One turn moves each row of this set onto another row. After a few examples, where does it send each row asked below?
k_528: [-11   5 -12  11   2 -16  10  -3  -1   5   8   1   6  15  -6 -12]
k_531: [  5   5  15  11  10 -14  -5   1  -1   5  13   9   9  -4   0  -2]
k_314: [ -6   3 -10  11   8  -5   8   5 -13  -2   7   4  19  -6   5  11]
k_129: [  9  -2 -11   1  20  -1  -4  -1   5  -4 -11  16  15  -4   0   0]
k_914: [-10   1   1   8   8 -14  16 -11   4  -6  18   5 -10  -7  -4   4]
k_400: [-12 -12  -4   7   1   6 -12  -1   5   7 -10  13  -2   7  -5 -11]
k_847: [ 15 -14  -6   3  -6   7   1   0   8  -7  -7 -16   1   1  -2  11]
k_262: [ -3  -5   2  -7   9 -12   4  -5  15 -10   3  20  -6  12   1  -7]
k_565: [ -6  -5  -3 -24  -6   1   4  -5  -6   1  -6  -6 -14  -2   3  -5]
k_681: [ 16  -8   2   1 -11  -1  -1  -3  10 -19   2  -9   0   2   9   6]
k_590: [-10   6  -2  17  24   6   3   0   1   6   0  -3  -6   2   0   4]
k_807: [  7   7  -5 -26  -4  -2   3  -5  -8 -10  -4  -1  -1  -6   2  -3]
k_585: [  6   1  -8 -18  -4   6  -9  -4  -9   5  -8  -4  -7 -12   2   1]
k_89: [  4 -18  -2   1 -15  -1   0   0   9 -14  -1 -17  -1   4  -2  -4]
k_446: [-15   6   3  17 -11  -3   0   8   2  13   2   4  -3  -6  -8   2]

k_262 -> k_400
k_681 -> k_89
And these:
k_446 -> k_314
k_531 -> k_528
k_585 -> k_807

One turn moves each row of this set onto another row. After a few examples, where does it send each row asked below?
k_34: [ 10  -9  -4  -4  20   3  -9  -3   5  13  -1  -8 -11 -17  -2  11   1  13
  -4]
k_990: [ 13  -3  15   4  -7   8  10 -17  -7  22  10   5 -10   6  14   6   4   8
  -6]
k_470: [  1 -13 -19   1   1  26   0  -8  -6   9 -11  12   2   2  11  10 -10   9
 -10]
k_667: [  2 -25   4   1  -4  -9  -2   4   4  14  13  -1   0   2  -2   7 -12   5
 -13]
k_571: [ -2  -4 -15   4   0  33  -4 -14  -9  13 -11   8  -1   1  14   9 -10   3
  -8]
k_102: [ -3 -15   4 -10  10   3  -9   0  -7  -6   3   2  -7  -1   9  -7  -6  12
 -20]
k_826: [ -1  -2  -3   4 -21   6  -5 -11   4  12   4 -17 -20  10   2  10 -11  -6
  -2]
k_349: [ -3   1  -7   1 -15   9 -10  -4   3  13   4 -15 -27   1  -5  12 -10  -2
  -2]
k_210: [  0  10   9  -2  12 -10  -3 -14  -3  18   8   7 -13   0  20   5 -19   5
  -5]
k_368: [ -8   2  14   8 -10  10 -13 -14  -3  23  13 -12  -6   2   9   3 -12 -13
  -8]
k_271: [  6   8  14   2  -3  20  -1 -13 -13  24  10   4 -21  -5   9   5   4   7
  -6]
k_492: [ -3 -10  -1  -1 -22   5  -4  -6  -2   7   6 -11 -21   9   1   4 -16  -2
  -8]
k_663: [  0  -3 -20   5   3  31  -3 -12  -4  13 -12   7   0   1  12  13  -5   4
  -5]
k_137: [  3  -5  12   1  20  20  -2   0  -1  17  14   0  -8  11   1   3 -29   8
  -8]
k_902: [-6  2 -6  5  0 26 -6 -1  2 14  0 -8 21 -7  2  3  0  4 -2]
k_167: [ 10  -6   5   5  21  10   4  -1  10  18  11  -3   0  19   2  11 -20   9
  -2]
k_207: [  1   5   6  -3  13 -15   0 -11  -1  15   8  10 -11   2  19   6 -18   8
  -6]
k_782: [ -3   6  10   4  16  20  -4  -4   1  11  14  -3  -3  25  11   2 -22   1
  -8]
k_905: [ -5  -2  -8   1   2  25  -7   4   1  12   1  -4  18 -12  -3   3  -3   9
  -4]
k_818: [-6 -7 -7  1 -1 22 -4  5  0  7  1 -2 22 -5  1  0 -4  9 -7]
k_875: [-11  14   1   7  -1  13 -21  -5   3  21  10 -13 -12  -2   2  11  -1 -11
  -5]
k_541: [-10   7 -10   2   5   4 -20  10   8  11   9  -7 -11   0  -4  15   6  -2
  -8]
k_398: [  8 -10  10  -3  -6   5   8  -4  -9   9  11  14 -11   9  11   2   5  16
 -14]
k_165: [  2  -8 -22   2   5  29  -3  -7  -5  12 -12  10  -1  -2   8  14  -7   8
  -6]
k_152: [ -4  16   6  -2  14  -8  -7 -13  -3  17   7   6 -16   0  20   7 -15   3
  -4]
k_53: [  2 -10 -11   1 -16  -2  -3  -1   9   6   3 -12 -18  10  -3  13  -7   2
  -3]
k_467: [ -3  18   1  -2  17 -10  -8  -8   1  14   7   7 -16   0  18  10 -11   5
  -4]
k_588: [ -1 -10  -3   3  -3  20   0  -1   1  13   1  -5  24  -6   2   1  -6   7
  -4]
k_727: [ -6  -2 -11  -1 -16   5 -10   3   3   3   4 -11 -24   8  -4  10  -7   0
  -7]
k_526: [  2   7  -5   2  13   2 -10 -12  10   3  -3 -14   0   8  16   9  13   0
  -3]
k_616: [ -4  -7   1   2  -3  26  -3  -3  -4  16   2  -5  19 -11   1  -2 -10   6
  -5]
k_694: [  0   6   2   1  26  22  -9   7   3  14  12  -1 -12  10  -3  10 -19   9
  -5]
k_781: [-11   7   6  -5  10  17 -20  -9 -10   0   3  -6 -13  -3  14  -6  -2   0
 -16]
k_596: [  8 -13   9   2   4  -3   2 -20   4   7   0 -11   7   9  20   0  -1   1
  -8]
k_415: [  1   6   1  -5  16 -16  -2  -5   1  12   8  11 -13   1  16   8 -14  11
  -7]
k_845: [  9   9  -3   2   4   8   1  -1   2  15   6   6 -14   5   7  16  20  13
  -3]
k_378: [-8  0 -1  3 -4 28 -7 -3 -4 11  2 -6 20 -6  5 -3 -6  3 -6]
k_119: [  2 -10 -13   4  -1  31   0 -15  -9  16 -10   8   0  -2  12   9 -14   5
  -7]
k_451: [ -2 -12  -9   1   3  -8 -10  13  11   8  10  -1  -3   4  -5  14   1   6
 -11]
k_248: [  5   9   5   8  22  19  -3  -5   9  21  11  -9  -4  17   5  12 -17   2
   1]
k_32: [ -1   1   1   1  21  14  -3   7   7   5  13   2  -2  25   5   7 -16   8
  -9]
k_673: [ 11  -6   1  -4   4   6   4   4  -5  14   9  13 -17  -3   1  11   9  21
  -9]
k_733: [ -1  13  -2  -3  18 -13  -6  -4   2  13   7   9 -15   0  15  11 -11   9
  -4]
k_944: [  4 -14 -15   4  -1  26   3 -13  -6  13 -11  10   4   3  13  10 -12   7
  -7]
k_199: [  9  -6  12   0  11  11  -9 -20  -5  23   1 -14 -11 -18   7   2 -10   3
  -4]
k_238: [ -1  17   4   1  -2  18  -5  -5  -8  11   9   7 -19   7  12   7  16   6
  -9]
k_518: [ -2 -18  15   3 -11   1  -4  -9  -4  20  15  -5  -2   2   5  -1 -19  -4
 -14]
k_660: [  3 -15  -4  -1 -17   1  -2  -2   3  11   5 -11 -22   3  -7   9 -16   3
  -5]

k_782 -> k_248
k_616 -> k_378
And these:
k_673 -> k_398
k_210 -> k_152
k_492 -> k_826
k_944 -> k_119
k_34 -> k_102
k_368 -> k_875

